500 stands for zero in the data rows.
Here are some rows, each followed by its group. Rows of different groups can look alike.
array([250, 419, 470, 364, 452, 565, 551, 486, 438, 452, 702, 286, 433, 500,
       283, 526, 577, 261, 344, 586, 368, 430, 291, 409]) tent
array([494, 706, 173, 329, 624, 464, 470, 792,  95, 887, 471, 274, 674, 390,
       686, 759, 293, 608, 329, 257, 510, 999, 372, 511]) rope
array([373, 427, 334, 435, 574, 657, 593, 510, 509, 401, 673, 343, 480, 634,
       274, 482, 670, 434, 494, 566, 423, 380, 321, 530]) tent
array([526, 621, 332, 518, 536, 443, 488, 529, 373, 600, 386, 453, 632, 426,
       591, 560, 286, 589, 333, 303, 557, 596, 512, 839]) flag
array([454, 559, 410, 735, 719, 461, 395, 572, 416, 533, 418, 620, 367, 449,
       589, 621, 249, 691, 375, 438, 526, 667, 368, 549]) flag
array([567, 718, 304, 406, 553, 397, 582, 724, 213, 712, 381, 314, 684, 504,
       656, 873, 241, 622, 262, 408, 850, 570, 365, 511]) rope
array([562, 440, 529, 527, 571, 517, 456, 387, 585, 316, 381, 694, 390, 551,
       558, 493, 470, 588, 560, 680, 437, 515, 508, 641]) seed
array([552, 355, 557, 476, 588, 456, 513, 393, 565, 465, 452, 772, 606, 373,
       520, 338, 470, 547, 494, 512, 503, 542, 662, 615]) seed
array([612, 261, 540, 650, 386, 444, 407, 390, 622, 419, 499, 685, 452, 528,
       556, 335, 485, 564, 599, 511, 343, 569, 780, 620]) seed
array([479, 317, 437, 460, 514, 605, 591, 338, 588, 495, 568, 609, 348, 497,
       342, 400, 634, 426, 650, 541, 429, 387, 679, 259]) mask
array([506, 384, 714, 513, 508, 510, 482, 345, 751, 395, 468, 611, 404, 539,
       499, 448, 625, 486, 524, 525, 472, 401, 675, 513]) mint
array([341, 505, 566, 477, 514, 519, 541, 585, 480, 496, 570, 393, 414, 419,
       370, 543, 522, 403, 443, 511, 524, 429, 417, 665]) goat
array([456, 674, 468, 514, 563, 404, 300, 613, 425, 619, 347, 574, 606, 497,
       505, 618, 364, 607, 460, 457, 493, 487, 409, 549]) flag
array([508, 461, 425, 504, 417, 404, 362, 601, 484, 480, 420, 607, 554, 419,
       664, 563, 348, 579, 429, 547, 476, 613, 485, 620]) flag
array([654, 470, 693, 442, 491, 463, 531, 459, 772, 393, 660, 583, 476, 528,
       433, 342, 618, 470, 616, 642, 481, 399, 356, 610]) mask
array([562, 668, 299, 375, 564, 554, 524, 784, 194, 755, 530, 290, 740, 464,
       736, 611, 267, 583, 384, 237, 602, 593, 420, 538]) rope
array([420, 434, 535, 514, 478, 583, 729, 600, 480, 516, 681, 399, 439, 600,
       375, 466, 588, 364, 453, 424, 448, 652, 385, 547]) goat
array([592, 510, 529, 404, 531, 465, 392, 561, 498, 612, 421, 486, 435, 398,
       609, 551, 434, 550, 307, 421, 546, 478, 538, 528]) inn
array([506, 425, 545, 573, 538, 359, 441, 345, 593, 434, 476, 589, 421, 491,
       555, 646, 501, 617, 589, 663, 524, 594, 578, 564]) seed
array([367, 314, 458, 552, 514, 513, 567, 374, 615, 396, 427, 433, 424, 586,
       405, 341, 625, 318, 698, 503, 428, 446, 625, 395]) mask
array([534, 410, 593, 531, 547, 386, 436, 437, 725, 456, 459, 653, 601, 661,
       563, 384, 529, 552, 633, 570, 416, 522, 508, 486]) seed
array([462, 729, 268, 306, 522, 417, 496, 778, 302, 652, 376, 362, 631, 468,
       553, 738, 283, 615, 281, 292, 703, 636, 361, 634]) rope
array([403, 544, 483, 374, 385, 516, 540, 533, 556, 525, 465, 448, 384, 411,
       432, 527, 557, 401, 382, 457, 513, 361, 365, 547]) goat
array([515, 485, 361, 523, 567, 471, 598, 627, 400, 616, 356, 529, 519, 605,
       611, 495, 388, 577, 511, 475, 591, 630, 514, 532]) flag
array([431, 384, 485, 398, 526, 484, 498, 332, 566, 397, 515, 707, 479, 422,
       536, 405, 465, 633, 515, 675, 449, 544, 777, 616]) seed
array([616, 674, 520, 562, 487, 334, 412, 476, 580, 631, 309, 493, 526, 392,
       599, 510, 405, 634, 447, 187, 547, 562, 411, 253]) brick
array([329, 511, 360, 368, 433, 676, 557, 484, 458, 402, 691, 379, 434, 420,
       296, 492, 585, 289, 490, 539, 319, 300, 439, 421]) tent
array([535, 461, 380, 416, 468, 375, 418, 661, 252, 544, 343, 415, 622, 574,
       786, 442, 336, 585, 398, 510, 862, 563, 447, 621]) flag
array([536, 565, 459, 502, 747, 537, 374, 576, 241, 596, 362, 598, 608, 341,
       582, 532, 388, 551, 557, 478, 498, 627, 434, 471]) flag
array([564, 567, 620, 399, 429, 561, 646, 530, 511, 462, 638, 362, 461, 601,
       388, 547, 481, 427, 518, 300, 538, 494, 436, 508]) goat
array([496, 373, 589, 594, 449, 481, 630, 335, 607, 521, 631, 496, 457, 579,
       425, 321, 580, 390, 609, 550, 554, 458, 768, 635]) mint
array([625, 504, 332, 396, 536, 365, 354, 695, 473, 499, 434, 403, 581, 553,
       638, 459, 361, 646, 356, 556, 475, 655, 687, 624]) flag
array([558, 667, 451, 561, 586, 606, 394, 533, 335, 680, 331, 637, 626, 378,
       610, 524, 453, 588, 414, 500, 503, 626, 392, 491]) flag
array([467, 605, 255, 583, 684, 380, 316, 556, 356, 502, 386, 677, 697, 536,
       618, 655, 375, 528, 464, 363, 471, 599, 454, 549]) flag
array([527, 407, 681, 447, 546, 362, 608, 378, 576, 421, 400, 571, 663, 429,
       561, 422, 351, 649, 485, 756, 464, 611, 621, 591]) seed
array([494, 589, 450, 523, 498, 587, 701, 507, 528, 437, 583, 636, 528, 433,
       383, 543, 536, 394, 478, 444, 366, 372, 437, 391]) goat
array([517, 387, 469, 463, 489, 523, 618, 378, 631, 410, 627, 512, 391, 531,
       422, 443, 672, 438, 668, 600, 493, 437, 653, 474]) mask
array([354, 541, 546, 469, 490, 597, 584, 450, 559, 531, 596, 356, 377, 477,
       410, 502, 578, 382, 413, 498, 484, 384, 470, 364]) goat
array([517, 453, 408, 480, 541, 437, 386, 671, 360, 609, 330, 490, 617, 491,
       673, 568, 367, 652, 421, 494, 555, 610, 564, 575]) flag
array([532, 521, 471, 762, 500, 470, 358, 523, 491, 721, 380, 615, 488, 404,
       647, 762, 413, 647, 398, 393, 510, 547, 440, 585]) brick
array([405, 581, 603, 524, 510, 531, 561, 542, 477, 535, 497, 400, 433, 279,
       437, 588, 552, 320, 457, 467, 409, 441, 469, 438]) goat
array([506, 676, 360, 451, 599, 364, 447, 543, 383, 613, 303, 518, 538, 443,
       634, 504, 333, 589, 404, 502, 484, 583, 424, 624]) flag
array([689, 631, 577, 579, 392, 373, 434, 505, 526, 623, 456, 457, 496, 443,
       587, 497, 389, 711, 430, 193, 444, 563, 410, 517]) brick
array([266, 574, 538, 447, 419, 551, 514, 446, 516, 545, 526, 367, 518, 407,
       442, 609, 521, 290, 359, 452, 621, 445, 328, 433]) goat
array([469, 505, 743, 617, 423, 500, 517, 414, 621, 371, 575, 764, 501, 701,
       430, 399, 622, 472, 641, 531, 345, 451, 561, 523]) mask
array([584, 533, 498, 558, 571, 439, 514, 559, 483, 617, 622, 611, 656, 520,
       571, 604, 399, 530, 463, 351, 668, 599, 504, 572]) inn
array([559, 460, 362, 312, 457, 591, 568, 561, 478, 337, 654, 287, 568, 536,
       235, 387, 561, 311, 468, 544, 349, 223, 374, 555]) tent
array([445, 516, 413, 475, 584, 505, 610, 490, 433, 449, 653, 419, 398, 698,
       398, 502, 579, 363, 455, 352, 551, 317, 587, 478]) goat
array([541, 470, 641, 431, 504, 497, 594, 379, 588, 444, 480, 519, 478, 462,
       448, 303, 647, 565, 576, 637, 460, 336, 591, 371]) mint
array([508, 404, 649, 412, 551, 407, 500, 425, 609, 397, 500, 528, 499, 452,
       503, 248, 441, 584, 609, 704, 540, 582, 620, 641]) seed
array([424, 569, 422, 487, 461, 549, 697, 498, 531, 544, 604, 504, 550, 504,
       383, 499, 556, 329, 546, 571, 416, 430, 376, 478]) goat
array([578, 657, 545, 714, 268, 324, 466, 528, 590, 529, 418, 576, 459, 412,
       616, 725, 420, 658, 520, 421, 624, 639, 414, 438]) brick
array([605, 489, 406, 372, 377, 394, 472, 574, 277, 535, 371, 303, 528, 424,
       578, 584, 395, 630, 433, 393, 582, 514, 270, 450]) inn
array([488, 575, 619, 520, 514, 638, 655, 376, 623, 378, 599, 508, 562, 630,
       383, 404, 488, 308, 512, 557, 660, 419, 693, 485]) mint
array([368, 529, 411, 504, 385, 595, 539, 519, 506, 440, 499, 348, 400, 585,
       420, 509, 589, 354, 586, 604, 526, 410, 406, 643]) goat
array([515, 366, 577, 581, 565, 423, 389, 412, 541, 441, 538, 649, 456, 434,
       523, 604, 466, 623, 581, 685, 439, 569, 588, 883]) seed
array([477, 400, 566, 515, 496, 555, 590, 367, 615, 360, 624, 506, 380, 696,
       416, 422, 622, 518, 677, 587, 295, 420, 602, 530]) mask
array([765, 463, 630, 475, 396, 602, 568, 369, 543, 447, 674, 763, 466, 581,
       425, 408, 596, 422, 735, 523, 502, 436, 758, 497]) mint
array([518, 424, 456, 444, 495, 493, 497, 559, 524, 522, 415, 492, 528, 418,
       656, 632, 437, 302, 437, 349, 708, 533, 365, 561]) inn
array([565, 492, 691, 469, 413, 579, 528, 574, 387, 593, 379, 310, 520, 422,
       596, 524, 370, 566, 451, 390, 603, 589, 467, 388]) inn
array([656, 610, 504, 584, 488, 501, 379, 409, 618, 473, 501, 611, 467, 560,
       513, 357, 530, 537, 604, 548, 253, 543, 601, 574]) seed
array([623, 497, 608, 481, 556, 421, 430, 419, 522, 384, 490, 717, 479, 466,
       511, 321, 462, 521, 484, 889, 429, 516, 544, 696]) seed
array([665, 268, 588, 768, 559, 576, 490, 425, 539, 371, 457, 625, 504, 365,
       497, 376, 577, 547, 586, 651, 489, 506, 614, 720]) seed
array([430, 585, 355, 683, 462, 383, 451, 545, 523, 682, 291, 537, 521, 335,
       621, 547, 338, 711, 465, 402, 588, 551, 331, 489]) brick
array([491, 281, 644, 487, 502, 481, 546, 349, 583, 390, 542, 594, 374, 570,
       432, 355, 608, 382, 562, 553, 484, 411, 669, 532]) mint
array([501, 562, 817, 345, 382, 591, 573, 515, 532, 501, 451, 437, 453, 341,
       380, 505, 431, 312, 441, 470, 544, 412, 499, 373]) goat
array([674, 460, 367, 456, 751, 459, 447, 704, 328, 597, 422, 509, 578, 426,
       672, 557, 396, 574, 597, 582, 472, 509, 540, 642]) flag
array([371, 476, 369, 484, 482, 526, 533, 495, 580, 491, 660, 454, 430, 567,
       401, 611, 598, 372, 646, 379, 428, 396, 474, 675]) goat
array([655, 451, 624, 507, 491, 483, 538, 378, 597, 443, 684, 579, 395, 634,
       438, 332, 740, 470, 609, 578, 514, 410, 758, 550]) mint
array([630, 523, 257, 464, 607, 476, 299, 594, 387, 505, 364, 564, 656, 423,
       664, 518, 361, 612, 459, 670, 616, 519, 558, 710]) flag
array([485, 413, 674, 729, 550, 348, 465, 376, 597, 401, 343, 659, 490, 503,
       546, 384, 402, 551, 659, 729, 490, 526, 597, 545]) seed
array([477, 813, 427, 353, 703, 405, 364, 595, 366, 625, 338, 557, 578, 448,
       619, 607, 378, 563, 403, 553, 530, 647, 473, 569]) flag
array([365, 492, 433, 383, 563, 691, 566, 473, 465, 280, 724, 416, 488, 661,
       206, 433, 672, 209, 558, 640, 296, 364, 445, 373]) tent
array([515, 597, 398, 493, 470, 378, 318, 605, 358, 604, 505, 513, 591, 424,
       628, 588, 387, 506, 454, 543, 624, 584, 546, 530]) flag
array([489, 536, 529, 489, 581, 432, 531, 630, 431, 572, 360, 442, 524, 311,
       596, 501, 371, 562, 415, 350, 461, 613, 449, 530]) inn
array([667, 608, 661, 561, 427, 294, 483, 441, 459, 649, 387, 487, 521, 281,
       615, 476, 424, 685, 400, 489, 594, 565, 375, 454]) brick
array([444, 394, 471, 437, 610, 618, 563, 317, 605, 410, 550, 543, 324, 558,
       431, 337, 570, 434, 498, 692, 442, 366, 645, 429]) mask
array([254, 445, 362, 458, 555, 656, 494, 532, 401, 269, 750, 411, 603, 661,
       194, 302, 657, 209, 607, 720, 262, 365, 414, 454]) tent
array([408, 562, 515, 569, 457, 487, 267, 575, 375, 598, 385, 648, 587, 427,
       608, 610, 398, 668, 451, 416, 518, 636, 312, 505]) flag
array([392, 593, 575, 422, 427, 600, 553, 507, 495, 507, 597, 429, 408, 418,
       373, 503, 555, 354, 429, 453,  56, 443, 434, 465]) goat
array([237, 533, 417, 453, 533, 741, 545, 476, 507, 268, 765, 386, 485, 606,
       190, 509, 603, 276, 481, 610, 229, 359, 412, 479]) tent
array([507, 715, 443, 404, 558, 410, 514, 772, 265, 714, 461, 306, 655, 638,
       664, 774, 242, 554, 289, 257, 615, 633, 499, 388]) rope
array([493, 583, 291, 396, 539, 423, 495, 981, 251, 757, 377, 320, 685, 596,
       611, 727, 259, 620, 338, 248, 700, 554, 389, 470]) rope
array([557, 359, 633, 523, 531, 621, 532, 359, 623, 371, 605, 588, 501, 600,
       433, 379, 593, 362, 616, 536, 537, 434, 650, 468]) mint
array([715, 621, 471, 446, 364, 328, 472, 560, 397, 582, 381, 437, 617, 309,
       622, 619, 458, 579, 478, 276, 521, 573, 380, 569]) inn
array([580, 663, 508, 671, 441, 365, 463, 481, 576, 543, 337, 503, 506, 472,
       592, 621, 368, 689, 456, 464, 700, 530, 422, 498]) brick
array([515, 272, 633, 525, 638, 536, 558, 385, 642, 326, 561, 619, 388, 657,
       430, 367, 657, 445, 657, 570, 379, 453, 557, 443]) mask
array([336, 489, 515, 340, 664, 686, 616, 540, 530, 391, 753, 456, 580, 504,
       250, 448, 612, 289, 476, 804, 352, 494, 347, 454]) tent
array([501, 450, 622, 508, 480, 583, 566, 339, 610, 499, 622, 586, 451, 532,
       403, 246, 605, 653, 703, 598, 583, 450, 630, 249]) mask
array([553, 667, 373, 478, 460, 476, 299, 583, 471, 599, 364, 529, 595, 439,
       638, 530, 362, 548, 461, 531, 633, 580, 505, 610]) flag
Which 4 groups are nearest to each row below, nearest first, going by the distance to the group's nearest row?
array([500, 552, 450, 359, 388, 603, 606, 629, 492, 474, 580, 446, 437, 413,
       382, 677, 587, 321, 341, 423, 484, 430, 491, 327]) goat tent inn mask
array([534, 417, 585, 536, 593, 443, 331, 429, 558, 398, 531, 760, 541, 322,
       523, 452, 434, 593, 670, 718, 352, 604, 500, 686]) seed flag mask mint
array([363, 605, 470, 398, 597, 475, 460, 622, 286, 604, 373, 552, 574, 425,
       640, 505, 405, 576, 343, 464, 473, 696, 448, 349]) inn flag brick rope
Which 4 groups are nearest to each row below, nearest first, going by the average distance to the group's rows?
array([596, 335, 476, 414, 341, 553, 469, 552, 560, 684, 592, 442, 376, 415,
       390, 584, 582, 346, 502, 425, 504, 514, 550, 561]) goat inn mint mask
array([639, 563, 421, 647, 401, 396, 463, 378, 543, 640, 390, 475, 508, 572,
       604, 544, 392, 650, 486, 233, 557, 532, 434, 446]) brick inn flag goat
Which 3 other groups have their centres nearest to the centre of group flag, nearest first?
inn brick seed
Which 3 other groups have their centres nearest to the centre of group mint, nearest first?
mask seed goat
Which 3 other groups have their centres nearest to the centre of group inn, nearest first?
flag brick goat
Which 5 groups are nearest to each row below, nearest first, going by the distance to the group's nearest row?
array([500, 421, 619, 428, 478, 473, 504, 398, 641, 355, 503, 655, 564, 504,
       480, 351, 558, 461, 526, 532, 411, 368, 619, 495]) mint seed mask goat inn
array([465, 511, 522, 526, 421, 538, 527, 516, 465, 543, 481, 392, 470, 448,
       416, 492, 544, 356, 389, 506, 556, 345, 384, 349]) goat tent inn mint mask
array([438, 618, 587, 635, 434, 387, 552, 473, 504, 586, 391, 390, 644, 497,
       575, 583, 465, 651, 368, 461, 590, 484, 427, 454]) brick inn flag goat seed
Which 5 groups are nearest to each row below, nearest first, going by the average distance to the group's rows?
array([447, 317, 518, 405, 364, 547, 581, 422, 629, 393, 455, 523, 451, 452,
       540, 403, 534, 451, 625, 572, 421, 389, 612, 419]) mask mint seed goat tent
array([543, 326, 697, 511, 536, 550, 547, 272, 542, 444, 582, 519, 396, 571,
       467, 411, 577, 515, 581, 590, 543, 501, 685, 456]) mint mask seed goat inn
Which 4 groups are nearest to each row below, nearest first, going by the distance to the centre of the group?
array([602, 331, 581, 448, 585, 550, 391, 393, 589, 323, 446, 569, 491, 463,
       549, 360, 450, 557, 577, 761, 529, 410, 649, 811]) seed mint mask flag
array([450, 376, 554, 628, 540, 642, 464, 487, 511, 535, 575, 374, 380, 393,
       421, 545, 580, 369, 390, 456, 367, 430, 494, 458]) goat mask tent mint
array([435, 510, 485, 573, 551, 625, 590, 509, 429, 557, 588, 374, 397, 382,
       398, 427, 589, 408, 379, 549, 509, 419, 387, 529]) goat tent inn mask
array([424, 307, 428, 425, 513, 585, 722, 491, 481, 517, 657, 383, 371, 625,
       418, 590, 590, 423, 533, 524, 486, 403, 443, 508]) goat tent mask mint
array([325, 609, 546, 440, 486, 585, 544, 519, 462, 519, 559, 433, 492, 411,
       365, 571, 613, 393, 468, 520, 459, 383, 471, 390]) goat tent mask inn
array([607, 641, 421, 646, 368, 378, 372, 682, 525, 604, 319, 498, 602, 415,
       601, 577, 227, 643, 392, 461, 688, 561, 410, 406]) brick flag inn rope
Group mint spreads out most along one direction. Which 3 other groups' directions of most spread are closest to that one, closest first?
goat inn seed
Which 5 groups are nearest to each row below, nearest first, going by the distance to the centre of the group?
array([517, 597, 490, 477, 482, 212, 413, 636, 343, 619, 420, 403, 544, 437,
       556, 554, 348, 603, 406, 528, 118, 483, 444, 644]) flag inn brick goat seed
array([725, 696, 497, 532, 332, 670, 549, 467, 442, 494, 521, 413, 518, 370,
       387, 533, 511, 381, 423, 438, 536, 483, 470, 485]) goat inn brick mint flag
array([615, 431, 545, 546, 498, 600, 567, 340, 613, 460, 682, 537, 471, 626,
       352, 391, 634, 339, 340, 596, 505, 440, 575, 537]) mint mask goat seed tent
array([451, 593, 550, 486, 462, 657, 534, 520, 507, 444, 608, 339, 378, 480,
       399, 562, 557, 361, 537, 366, 419, 434, 435, 435]) goat tent mask inn mint
Which 3 other groups have their centres nearest to the centre of group brick, nearest first?
inn flag seed
Group brick spreads out most along one direction. Which 3 other groups' directions of most spread are closest to that one, closest first?
inn goat tent
Which 3 other groups have their centres nearest to the centre of group seed, nearest first?
mint mask flag
Which 3 other groups have their centres nearest to the centre of group tent, nearest first?
goat mask mint
Group seed spreads out most along one direction. Which 3 other groups' directions of most spread are closest to that one, closest first?
goat mint flag
Which 3 other groups have their centres nearest to the centre of group goat, nearest first?
tent mask inn
